One vector is turned by the same rotation once a tick. Each row is the vector after some number of ticks, and that number follows the row.
The counts run from 0 to 1195.
[ 1.57 -3.01  1.19 -0.62  3.38 -1.01 -2.66  0.60 -2.67 -0.77  1.12 -2.96
  2.38 -0.87  1.25 -1.62  0.33  1.38  1.69 -1.35 -1.04 -0.74  1.09  0.28
 -1.54 -0.18 -0.44 -0.48  4.00 -0.23  1.01  2.90  3.99  3.08 -1.79 -1.29
  2.54  1.14  2.65 -5.20 -4.13 -2.18] -> 474
[ 0.85  0.36 -0.23 -1.58  3.61  0.52 -2.30  3.63 -2.64 -0.01 -3.86 -4.30
 -0.78 -0.61 -1.69  0.94 -1.43  1.93  3.45  1.52 -4.02 -0.41  0.65 -1.87
  0.63 -1.30  0.44 -3.07  4.06  1.18 -1.11  2.33  0.43  3.62  1.65 -0.21
  0.92  2.27  3.94 -2.80 -0.64 -1.45] -> 281
[ 1.46 -3.20  1.26 -1.36 -0.52  0.96 -0.01  4.41  1.06  2.14 -3.57 -4.45
 -0.62 -0.32 -1.71  0.25  1.82  0.28 -0.16  0.07 -0.75 -4.77  0.08 -4.29
  0.76 -3.18 -0.15 -2.44  0.97 -1.18 -2.67  0.01 -2.12  3.76 -2.07 -0.97
  1.07 -0.35  2.51 -2.63 -0.08 -2.45] -> 945
[-0.62 -3.43  2.81  1.29  0.42 -2.49  0.45  3.55 -0.04 -0.32 -2.78 -4.37
  2.14  0.54 -0.07 -0.58 -1.18  0.09  2.76  2.03  1.74 -1.08  3.65 -2.30
  1.53 -1.52 -3.17 -2.79  3.67 -1.50 -0.27  1.90  2.16  2.89 -2.42 -2.44
  2.38 -1.31  0.90 -3.04 -0.63 -1.23] -> 840
[ 1.28 -3.19 -1.00 -2.54  0.90 -1.73 -3.29  1.62  1.02 -1.17 -1.62  0.43
  1.39  1.01 -0.78 -2.00 -2.09  1.29 -2.79  1.11  0.23 -3.14  0.16 -5.38
 -0.11 -3.23 -0.04 -1.17  2.95  0.24 -0.49  2.52  3.89  2.39  0.67 -0.97
  2.12 -0.59  0.79 -4.16  1.59 -2.92] -> 65
[ 2.21 -2.22 -0.75 -3.36  2.10 -0.06 -2.17  4.07  1.82 -0.61 -1.58  0.55
  1.73  0.14 -2.32 -1.84 -1.03  1.97  0.30  1.82 -0.20 -2.47  0.78 -3.38
  1.62 -1.63  0.13 -1.60  4.23  1.78 -0.06  2.25  3.33  3.15  0.01  0.99
  3.35  0.85  0.90 -4.61  0.31 -1.68] -> 68
[ 0.56 -1.68 -0.77 -0.24  2.63  0.98 -3.90  1.30  2.40  1.39 -1.79 -4.37
 -0.43 -0.19  1.46  1.12 -1.45 -2.32  1.63  3.09  3.25 -1.32  0.81  1.88
 -1.73 -0.56 -2.64 -1.82  3.14 -2.30 -2.34 -0.86  4.15  0.73 -1.47 -0.71
  0.08 -2.08  0.40 -1.76  1.36 -4.74] -> 1097
[-1.97 -0.70  3.19  1.37  2.96  2.10 -3.80  2.03  1.38 -2.10 -3.09 -1.61
 -1.76  0.84 -1.09 -2.69 -2.73  1.19 -1.49  0.28  0.30 -2.82  0.90 -2.95
  1.16 -4.48  0.23 -2.43  2.90  0.49 -2.73  2.09  2.34  1.11  1.20 -1.78
  0.78 -1.28  0.19 -2.32  1.52 -2.56] -> 295
[-1.75 -2.11  3.19 -1.21  3.35  0.82 -4.77 -1.52  1.95 -1.83 -2.07 -3.16
  3.03  0.35 -0.20 -0.03 -1.73 -0.56 -1.04  0.20 -1.29 -4.21  0.24  0.72
 -2.34 -1.80  1.34 -0.77  1.39 -0.63 -2.90  5.05  3.16  1.28 -3.51 -2.80
  0.12 -0.27  0.00 -1.01 -1.15 -2.23] -> 795
[ 0.45 -1.28  1.00  1.65  2.93 -0.12 -0.29  2.27  2.18  1.74 -4.45 -1.15
  2.11  1.86 -0.85  1.57 -0.93  0.71  2.50  0.32  1.73 -2.33  0.42 -1.76
 -0.39 -1.55 -3.03  0.28  5.77 -2.32 -1.31  2.16  2.22  2.33  2.97  0.64
  1.29  2.79  1.32 -3.35  2.77 -3.33] -> 642
[ 0.04 -3.53 -2.15 -0.15  2.72  2.58 -4.15  0.55 -2.15 -0.36  1.29 -4.35
  0.66  1.60  3.53 -1.34 -0.43 -0.52 -0.75 -0.53 -0.85 -2.65 -0.05 -1.41
 -3.46 -0.94  1.41  0.34  1.63 -1.12 -0.80  0.56  3.10  1.68 -2.39 -2.14
  3.77  0.40  1.41 -2.59  0.04 -4.05] -> 357
[ 1.25 -1.45  0.77  0.23  2.92  0.53  0.06  0.15  2.82  2.30 -2.91 -2.72
 -0.42 -1.55  2.36 -0.62  3.27  0.23 -0.34 -1.75  0.53 -6.56 -1.51 -2.60
 -1.63 -1.33 -1.47  0.62  4.25 -0.80 -1.00  0.63  1.74  1.67 -2.64  0.71
  0.42  0.59  2.80 -2.30  2.07 -3.82] -> 446
[ 0.72 -0.56  0.15 -0.42  4.94 -1.45 -3.86 -0.81 -1.43 -1.42 -3.75 -3.36
  1.34  0.11  0.10 -5.28  2.49 -0.32 -0.45  2.39 -2.05 -1.01 -0.25 -0.86
 -0.76 -1.27  1.51 -1.99  4.16  0.57 -0.97  3.78  3.82  2.81 -1.05 -0.28
  1.62 -0.27  2.28 -0.55 -1.22 -0.32] -> 913
[ 1.73 -3.00  3.14  3.05  3.86  1.48 -1.63  2.47 -0.15  2.24 -0.88 -0.62
  0.55  0.70  0.14 -2.58 -0.99 -0.28  3.10 -2.89 -1.66 -3.01  0.59 -2.96
  0.68 -1.43 -2.13 -3.17  3.54 -0.23 -2.63  1.44  0.18  1.89 -0.52 -1.33
  2.22  1.89  1.16 -5.04 -0.04 -2.89] -> 1181
[ 1.46 -2.24  0.54 -0.30  1.60  1.52 -1.88  2.96  1.18  1.87 -1.84 -2.39
 -0.59  2.82  0.77 -0.65  3.08 -1.44  2.09  1.47  1.09 -2.23 -2.41  1.59
 -2.36  0.52  0.13 -3.68  1.40  0.11 -4.03 -1.73  2.04  2.29 -5.18 -1.66
  2.94  0.41  2.34 -2.28  1.13 -3.52] -> 115
[ 0.10 -0.13  2.10  2.72  3.01  0.82 -1.51  4.35 -1.09  0.13 -5.79 -1.52
 -1.50 -3.45  0.01 -1.17 -2.49  1.11  3.09 -0.65 -0.36 -2.03 -0.10  0.17
  0.34 -1.39  1.03  1.79  3.86  2.56 -2.37  0.45  3.51  1.04 -0.37  0.03
  0.76 -1.07  2.09 -2.80  1.15 -4.06] -> 535
[ 3.14 -1.64 -0.92 -1.05  3.40  2.27 -3.34 -1.13  1.23 -1.42 -1.10 -4.88
 -0.67 -2.45  0.78 -2.20  2.33 -2.41 -0.14  2.35  1.84 -1.70  1.25  0.88
 -2.08 -1.93 -0.97  0.83  3.09  0.39 -0.60  1.54  5.05  1.80 -2.36 -0.48
 -1.15 -2.85  1.12 -2.30 -0.96 -3.01] -> 463
[ 1.12 -1.82  1.49 -1.30  1.15  0.81 -0.55  3.45  1.67  3.21 -3.37 -0.82
  2.61 -1.77  0.59  0.66  2.13  1.10  4.49 -1.67  0.92 -4.75 -0.23  0.46
 -2.83 -0.36 -0.09  0.78  2.33  0.83 -3.88  0.31  1.75  2.33 -1.08 -0.29
  2.24  0.02  1.89 -2.92  1.39 -3.74] -> 440
[-0.56 -2.48  1.74 -0.45  1.38  0.09 -3.10 -2.19  0.58  1.27 -2.70 -5.65
  1.41 -0.27  1.65 -0.34  2.67 -2.17  2.71 -0.25  0.57 -2.66  0.91  2.48
 -2.36 -0.54 -3.36 -2.49  3.96 -2.62 -2.51  0.77  2.64  2.24 -2.87 -2.07
 -0.04 -1.99  2.99 -1.53  0.14 -1.96] -> 346
[ 1.88  0.76 -2.08 -0.72  4.33 -1.03 -5.28  2.67 -0.15 -0.27 -0.57 -4.18
 -0.07 -0.18  2.40 -0.01 -1.96 -0.19  2.32  3.68 -0.52 -0.70  1.35  1.38
 -3.27 -1.21  1.80 -2.87  2.48 -0.54 -1.93  1.55  5.04  0.70  0.03 -1.53
 -0.50  1.33  1.57 -1.08 -0.52 -4.11] -> 28
[ 3.64 -3.39  0.08  2.13  2.36 -0.30 -0.38  2.79  0.86 -1.02 -1.86 -2.58
 -2.05 -0.77 -0.02 -1.65 -1.40 -2.90  0.95  1.89  2.48 -1.23  1.15 -1.45
 -0.67 -2.09 -2.16  1.10  4.28 -0.61  0.89  1.35  4.11  1.94  0.91 -1.59
 -1.37  0.29  0.69 -5.70  1.07 -3.99] -> 967
[-0.64 -1.24  0.94  0.77  3.52 -1.27 -2.09 -1.60 -0.62 -1.78 -0.96 -6.29
  0.45 -0.56  2.00 -1.41  1.59 -0.72 -0.33  0.44 -2.01 -1.57  2.86 -4.63
 -2.35 -2.07 -2.34 -0.88  1.91  0.26  0.53  4.72  2.89  0.40 -3.16 -1.93
  0.52 -0.05  2.93 -2.48 -1.09 -2.26] -> 586
[ 1.00 -3.36  1.68 -0.01  2.97  1.41  1.53  2.99  0.76 -0.64 -2.61 -3.65
 -0.40  3.12 -1.48 -0.32  0.48 -1.06  1.45  2.25 -0.19 -1.97  1.08 -3.88
  1.65 -1.86 -0.70 -2.57  2.04  0.76 -0.64  1.96  1.06  3.66 -5.67 -0.28
  3.70  1.50  0.34 -3.10  1.35 -1.48] -> 953
[ 1.79 -0.80  1.16 -0.02  2.68 -0.31 -0.71  1.87  0.41 -0.76 -1.86 -2.85
 -0.13  3.18 -0.91  0.85 -2.50 -3.17  2.86  3.21  2.92 -2.49 -1.66 -1.93
 -2.28 -1.27  0.82 -0.61  0.20 -0.16 -3.51  1.90  3.11  1.14  0.46  0.76
  2.76 -0.37 -0.81 -2.84  2.68 -4.79] -> 760
[ 2.70 -5.51 -0.44 -1.15 -0.41  3.27 -2.72  3.18 -0.80  1.06 -1.92 -1.32
 -1.31  0.59 -2.38  0.41 -1.61 -2.69 -0.14 -0.57 -1.28 -2.64 -1.14 -2.58
  0.08 -2.32  0.00 -1.32  0.57  1.14 -4.04 -0.03  0.48  2.98 -2.29 -1.74
  0.83 -1.13  0.92 -5.25  0.56 -3.62] -> 1059
[ 0.42 -1.05 -1.52  0.65  2.78  1.53 -4.36  1.38  1.67  1.62 -2.79 -3.72
  0.22 -0.79  1.59  0.47 -1.49 -2.26  0.27  2.87  2.73 -1.05  0.78  0.86
 -2.40 -1.14 -2.51 -0.26  3.31 -3.23 -2.75 -0.77  4.00  0.25 -0.12 -0.49
  0.41 -1.65  1.48 -2.63  1.55 -5.51] -> 1098
[-2.50 -2.16  0.64  3.87  3.24  0.57 -1.49  0.99  0.19 -0.31 -2.02 -3.54
  0.44  2.23  2.12  0.53 -0.20 -1.34  2.17  0.60  2.41 -0.98  2.14 -1.53
 -3.03 -0.38 -4.35  0.92  2.13 -0.17 -1.05  1.44  4.40 -0.54 -2.81 -1.60
  3.60 -0.05  2.01 -2.73  2.63 -3.29] -> 1090
[ 1.13 -0.82 -0.03 -4.26  0.85  1.15 -4.79  1.39 -0.17 -1.37  0.55 -3.20
 -1.67  1.23  1.78 -1.20  0.09  1.28 -1.24  2.13  1.46 -1.34  0.53  0.33
 -1.63 -1.29  1.31 -3.62  1.91 -0.72 -2.11 -0.69  3.14  0.74 -4.36 -1.30
  1.80 -1.10  3.13 -3.16 -1.62 -5.16] -> 364
[-0.02 -1.99  1.49 -1.32  1.34 -0.27 -2.45  2.82  0.51  1.55 -2.27 -1.17
  0.81  2.06 -2.50  0.70 -0.22  0.76  4.78 -0.15 -1.13 -2.44  1.15 -3.90
 -0.03 -2.23 -0.85 -4.08  0.71  3.09 -3.98  2.84  1.30  3.20  1.18 -1.25
  3.17  0.63  1.25 -2.40  2.50 -0.73] -> 185
[ 1.09 -2.62 -1.05 -3.82  2.81  0.35 -1.31  1.28 -1.82 -3.02  0.03 -4.18
  1.72  0.20 -1.39  3.74 -1.19 -0.20  0.83  2.51  2.22 -1.02  0.86 -1.38
 -0.87 -1.59  0.39  1.06  3.02  0.43  0.79  2.54  4.57  4.63 -0.63 -0.02
  2.52  0.30  0.13 -3.97 -1.66 -3.03] -> 263
[ 1.60  0.27  1.99  1.49  2.67 -0.53 -1.35  2.70  0.74 -1.65 -3.44 -0.64
 -2.73  2.17  1.14 -2.77  0.20 -0.02  0.98  1.09  2.68 -0.65 -1.16  1.84
 -1.26 -3.51  2.13 -0.99  3.81 -1.38 -3.20 -0.77  3.74  1.21 -0.95 -1.52
 -0.45  0.59  1.65 -3.95  1.34 -5.32] -> 869
[ 1.66 -0.75  2.39  0.67  3.99 -1.78 -3.43 -0.42 -0.56  0.60 -0.05 -2.59
 -0.43 -2.38  1.95 -2.84  2.30 -0.40  0.59 -2.04  0.68 -5.29 -1.91  0.71
 -2.01 -0.84  0.63 -0.94  3.37  2.26 -2.14  1.25  4.02  3.21  0.33 -2.06
 -0.52 -2.57  1.74 -2.62 -0.91 -1.97] -> 675
[ 1.93 -3.03  1.76  0.03 -0.08 -0.62 -2.35  2.70 -1.55 -1.29 -3.97 -2.64
  0.07 -1.70 -1.80 -4.99 -1.57 -1.98  3.06  1.30  0.05  0.10  2.06 -1.02
  0.26 -1.47  0.12 -1.53  2.63  1.71 -2.93  2.64  3.07  1.12  0.21 -1.32
  0.99 -3.80  1.41 -3.26  0.03 -2.50] -> 1168
[-0.91 -2.79  2.94  1.47  2.02 -1.89 -3.06  1.62  0.14  0.74 -4.19 -3.80
  2.37 -1.61 -1.48 -1.89 -0.50 -0.01 -1.34  1.16 -1.81 -3.37  0.32 -2.31
  0.66 -2.11 -0.13 -2.62  1.81 -0.91 -2.82  3.13  0.67  4.01 -1.82 -3.18
  0.87 -2.52  0.21 -1.33 -2.40 -0.11] -> 1043
[ 0.85 -1.75  0.79  0.06  2.52 -1.96 -0.79 -0.10  0.68 -0.71 -1.86 -7.16
  0.53 -0.57  1.39  0.15  2.27 -0.92  0.76  1.25 -2.15 -3.54  1.59 -2.96
 -2.78 -2.11 -0.61 -1.65  1.28  0.42  0.22  3.93  2.41  2.66 -4.39 -3.26
 -0.80  0.53  2.65 -1.46 -1.26 -0.76] -> 584
[-0.13 -1.41 -1.23 -0.65  3.83  1.88 -2.75  2.96  0.10  0.29 -2.40 -3.66
 -0.07 -0.49 -1.36  1.99 -2.38  1.72  1.48  2.74  0.27 -1.08  3.02 -4.43
 -0.02 -3.86 -2.41 -0.60  3.89 -0.45 -0.82  2.07  2.31  2.19  3.11  0.41
  2.04  0.48  0.40 -3.41  0.81 -2.50] -> 394
[ 2.65 -2.07 -0.06 -3.30  0.68 -2.01 -2.04  4.86  0.00  0.68 -3.46  0.03
  2.81 -0.12 -3.44 -1.99 -0.94  1.18  1.45  2.56 -1.07 -1.17  0.43 -3.45
  0.97 -0.58  0.58 -2.49  2.24  1.10 -2.89  2.57  2.50  2.01 -0.44  0.75
  3.60 -0.05  1.50 -3.59 -0.53 -2.34] -> 70
[-1.74 -1.20  0.64 -0.51  2.82 -0.02 -2.50  1.06 -0.63 -0.21 -2.07 -2.71
  0.15  1.41 -2.53  4.14  1.42  2.54 -1.17  0.14  1.31  0.38  1.07 -2.91
 -0.77 -3.80 -4.21 -1.26  2.03  0.87 -1.72  2.31  1.90  3.31 -0.96 -2.55
  0.83  1.47  2.65 -4.86 -0.67 -1.88] -> 386
[-0.23 -2.48  1.91  1.99  1.54  1.80  0.46  5.47 -1.24 -0.32 -4.18 -2.78
 -0.91  0.26  1.30 -1.00 -1.41  1.45  2.11 -1.21 -0.75 -1.78  0.88 -1.01
 -0.47 -3.93  1.78  0.79  3.98 -2.74 -1.05  0.48 -0.03  3.21  0.31 -1.61
  0.99  3.00  1.68 -3.98  0.69 -4.16] -> 739
[-0.63 -0.91  1.16  3.04  1.09 -3.36 -1.56  3.00  2.63  1.38 -4.15 -0.38
  1.44  1.00  0.56  0.03 -0.10  1.08  0.44  1.26  3.57 -1.67  0.52 -1.78
 -1.09 -3.45 -2.70 -0.44  3.56 -1.78 -3.01  0.60  3.37  1.89  1.74 -2.93
  1.05  0.33  1.01 -3.72  2.68 -3.28] -> 639
[ 0.47 -3.39  2.35 -0.26  0.12  0.34 -0.18  4.69  4.01 -0.17 -5.79 -2.25
  1.98  0.79 -1.66 -1.77 -1.41 -1.15  0.52  1.82 -0.20 -4.67  1.70 -1.49
  0.96  0.45 -0.57 -0.15  3.02 -0.07 -0.60  3.00  1.92  0.67 -3.30 -0.28
  3.12  0.48  2.01 -2.02  2.07 -2.05] -> 203
[-0.83 -0.67 -1.47  2.05  3.44 -0.80 -1.52  2.67 -1.20  3.02 -5.07 -3.00
  0.15 -0.44  1.55  0.37 -0.31 -0.67  2.57  1.03  0.57 -2.05 -1.16 -2.95
 -1.08  0.24 -1.15  0.27  4.04 -0.08 -2.39 -0.04  2.64  1.53  0.63  1.52
  3.80 -1.08  2.04 -0.55  3.75 -2.96] -> 648
[ 1.56  0.08  0.02 -2.53  3.71 -2.02 -2.20 -1.19 -1.65 -0.37 -0.24 -2.86
  0.72  1.49  0.36 -0.53  1.69 -0.03  0.95  0.83  1.85 -3.19 -2.05 -2.25
 -3.08 -0.77  0.60  0.02  4.50 -0.28 -1.05  2.57  3.82  3.14  3.06  1.93
  3.36 -0.27  2.82 -3.02  0.24 -3.48] -> 1011
[ 2.27 -2.79  1.26  1.93  1.39 -0.60 -1.29  0.47  0.35  1.62 -5.90 -3.71
 -0.65 -0.13 -1.72 -3.13  2.06 -5.21  1.12  1.86  0.21 -1.85 -1.46  0.72
 -1.31  0.17 -1.00 -0.96  2.13 -0.41 -3.77  1.27  1.96  1.88 -2.79 -0.44
  0.25 -2.60  2.05 -2.33  0.94 -2.97] -> 213
[-0.69 -3.21  1.97 -0.59  0.45  0.65 -0.89  1.43 -1.43  0.26 -4.00  0.39
  0.74  0.03 -0.84 -1.83 -0.41 -0.15  2.41 -1.80  3.03 -2.66 -0.76 -1.73
  1.00 -3.17  0.83  0.99  5.02 -0.15 -3.07  0.21  2.63  4.40  0.95  0.35
  2.97 -3.21 -0.18 -3.67  2.07 -3.00] -> 305
